Named turns come first, each shown by rows before and after it. Which turns, in which order, take the first row of each pair that follows to the second? Write the first one first, as in the answered first pair.
Z_819:
[ -2   9   3  11 -12 -11 -21 -16  -4   7] -> [  6  15   4   5 -24   1   5 -10   9 -10]
[ 7 -3 15  8 11  5  4 -9  4 -4] -> [  7  -5  15  10  11   5   0 -11   4   1]
[  1  -4  -5   2   7   3 -21  -5 -11  11] -> [ 14   7  -6  -2 -13   3 -17 -13  -7   3]
[  1   0 -11   9   3   6  -2   9   5 -13] -> [  1  -1 -11  11   7   6  -9   9   1  -9]
Z_843:
[  4  -2 -12  19   6   4 -19   4  -2  -6] -> [-7 -8 -3  2 22  4  6 19 -4 -1]
[  5 -15   5 -13   3  -9   2   9  -4   4] -> [ 12  -9  -2  -7  -4  -9 -12   0  -6   3]
[  7   1  -7  17  -9   1 -11 -14  -3  -5] -> [-10  -6   2  18  15   8  11  -2  -7   2]
Z_470:
[ -2  -2  -9  20   7   6 -14   1  -3  -4] -> [ -1   3  -3  20   1   3 -10 -13  -5   5]
[ 10  -3  -8 -26  -5  -4 -27  11   4 -15] -> [ 12  12   0 -22 -22  -6 -19 -18   4  -2]
[  5   5   4 -14 -17  -6   8  -1  -7   6] -> [  2  -2   3 -17  -8  -6  11  10  -6   4]

Each pair is 2 to 3 turns apart.
[  4  11   9 -22 -18 -16  -5 -22  -7  13] -> [ -9   0  10 -20   9   5  34  14   1   0] -> Z_819 Z_819
[-13   0   9 -19  10  -8  20  10  -4   8] -> [  4   9   3 -21 -22 -16   5   0   2  -4] -> Z_819 Z_843 Z_819
[-17   4   8  11  17  10   3 -15  -5  17] -> [-10  -5  12 -30   4  -1   7   7  -3   1] -> Z_470 Z_843
[ -6 -20   5 -20  14  -2   1  17  -4   2] -> [ 12 -11  -2 -22 -15  -7  -4  12   4 -16] -> Z_843 Z_819
[-5  6 17 -6  9  8 21 -3  8 16] -> [ 10  12   3  -2 -23   1  -3 -12  13  -7] -> Z_843 Z_819 Z_843
[-10  -7   2   0  16  14  23  12   5  -7] -> [-15  -8   6   2  20   2  -8 -10 -12  20] -> Z_819 Z_819 Z_843
[  6   1  -7  18  -6   8   3  -1   8 -14] -> [-11  -8  -1  17  16   4   0   6  -3   4] -> Z_843 Z_819
[ 12  10 -11   4 -12  -3 -17  -7   3 -10] -> [  2  -1 -11   7  10  11   8  16   7 -14] -> Z_819 Z_819
[-3 17 15 -5  7  1 19  4  6  0] -> [  0  17   7  -3   4   3  19   9  10 -10] -> Z_843 Z_819
[ -1 -11  -6  -2   7  -6 -20   9  -8   2] -> [ -4  -9   9 -19   8  -5   4   6  -9  11] -> Z_470 Z_843 Z_843
[  5  15   2   6   4  -2  -8 -23  -3  24] -> [-8 -6  0 -2 30  3  3 10 -4 16] -> Z_843 Z_470
[ 11  17   6  10 -32  16  12   3  23  -7] -> [ 14  10  -2  15 -33  14  -6   7  24 -12] -> Z_819 Z_843 Z_843
[ -8 -14   1   0  13   6   1  20  -6  -6] -> [  4   6   1  10 -19   7  13  -6   1 -10] -> Z_470 Z_470 Z_819
[  2  -8 -10  15   7   8 -12  15  -1 -15] -> [  9  14  -2  13 -20   8   6 -11   6  -9] -> Z_819 Z_470 Z_819
[ -2   2  15 -42 -16 -10  16   1   3   3] -> [-17 -13  13 -33  17  -7   9  11  -9  15] -> Z_819 Z_819
[ 4 13  5  1  0  8 24  3  6 15] -> [ 1 -5 -5  5 19  9  2 20  2  8] -> Z_819 Z_470
[ -2   6  10 -13 -11  -4   4 -15   0  11] -> [  9   0  -2 -12 -17  -4  -9   0   8 -11] -> Z_819 Z_470 Z_843
[-3  0 -4 11 18  8  9  3  2  9] -> [ -3  -4  -3 -12  11   2  12  14   6  -1] -> Z_470 Z_843
[-9 -7  0 11 13  8 15 14  6 -2] -> [-12 -12  -1   1  15   1   5  19   4  -3] -> Z_470 Z_819 Z_843
[ 12  -4  -6   1   0 -13 -26   1   4   8] -> [ 20   3  -3  -1 -15  -3   9   6  20  -6] -> Z_819 Z_819 Z_470
[  3   7  20 -21 -19  -8  12 -10   4   9] -> [-12  -8  18 -14  14  -1  17  10  -3  17] -> Z_819 Z_819
[  7   3 -14  16 -15  11   2   4  15 -25] -> [  0  -1  -5  -2  -5  13  24  18  14 -22] -> Z_843 Z_843
[  5   9   1 -12 -13  -1  15  -2   8  -4] -> [-11  -9   3  -4  17   2   5   6  -3  12] -> Z_819 Z_819
[ -2 -13 -17  27  22  10 -18  12   1  -2] -> [ 13  11 -15  27 -20   7 -10 -15  12  -7] -> Z_470 Z_819
[-12  -8 -18   2  16  -4   8  21 -12  -3] -> [ -8  12  -4   6  -5  -5  23 -13 -14  17] -> Z_470 Z_470 Z_470
[  5  -6  -6  15  -9  -9 -41   8  -1 -13] -> [ -5  -7   0  13   0 -11 -42  -1 -10   6] -> Z_843 Z_819
[  7  12   7  -1 -17  -4  12 -22   3   9] -> [  5   9  -8  25  -4  -2  -9 -19   2   6] -> Z_470 Z_843 Z_843
[  3 -13  -2  -8  -6  -4 -35   3  -1   6] -> [  6   9   6   5 -22   1 -14 -22   3  18] -> Z_470 Z_843 Z_819
[ 11  10  -1   4 -14   6   8  -7   9  -6] -> [ 10  -3 -11   2  -4   6   3  15   9 -16] -> Z_470 Z_470 Z_470
[  5  -5 -15  22  13   0 -11   1   0   2] -> [ 12  11 -10  20  -7  -2  -1 -14   7   2] -> Z_470 Z_819
[-21  -9   9   1  25   6  21   6  -7   3] -> [-16  -6  15 -24   8 -11  -4  -9 -14  15] -> Z_819 Z_843
[  3   5   4 -17 -12 -18  -5  -6  -2  -1] -> [  6   8  -1   1 -16 -13 -12 -12  -1  -3] -> Z_470 Z_819 Z_843
[-5  1  2 -7  8 -3 14  8 -3  1] -> [-8  1 -2  8 12  1  4  9 -4  4] -> Z_843 Z_843 Z_843
[ 13  -1   6 -16 -15  -5 -10   7  -2  -3] -> [ 13   4   0   3 -13  -5 -19  -7  -3   3] -> Z_470 Z_470 Z_843
[-10  -2  11 -14   5  -8  24  10   4   0] -> [-10  11   3  23   1  -5   6 -18   3  11] -> Z_843 Z_843 Z_470
[-3  0  4 -7  2  4 30  6  9  1] -> [  5   5   7 -13 -13  -3  22  -1   9  -1] -> Z_843 Z_470
[  7  15   8 -15 -22 -12 -16 -24  -4  18] -> [-14   2   5  13  20   6  -2 -11 -10  31] -> Z_843 Z_470
[  9   5  -4 -15 -16 -12  -4   9  -1  -7] -> [  6  11  -8  18  -7  -4 -13  -9  -5   3] -> Z_470 Z_843
[ -6  -8   6 -27   7   2   9  17   5  -5] -> [  7  13   6 -17 -18  -7  -2 -16   6   4] -> Z_843 Z_470
[-1 11  5  4 -7  0 16 -8  2  1] -> [ -6   6   3   5   3  -4  -1 -12  -4  12] -> Z_819 Z_819 Z_819
[  4  12   0  -2 -16  -7   6  -5   3   7] -> [-6  0  4 -6  4 -4 13  7 -2 15] -> Z_470 Z_819
[ -4 -17 -12   0  27   4 -19  25  -4  -8] -> [ 11   1  -6 -16 -13 -15 -38  -8  -9  -2] -> Z_843 Z_819 Z_470
[  4  -4  -8   6 -10  -5 -28  -7  -2  -9] -> [ -3  -2  -6  13  -1  -5 -28 -13  -9   6] -> Z_843 Z_819
[  2   2   4 -25 -17 -11 -19  -5  -5 -10] -> [ -7  -8   6 -33  -1  -8  -8  11  -6 -11] -> Z_470 Z_470 Z_470
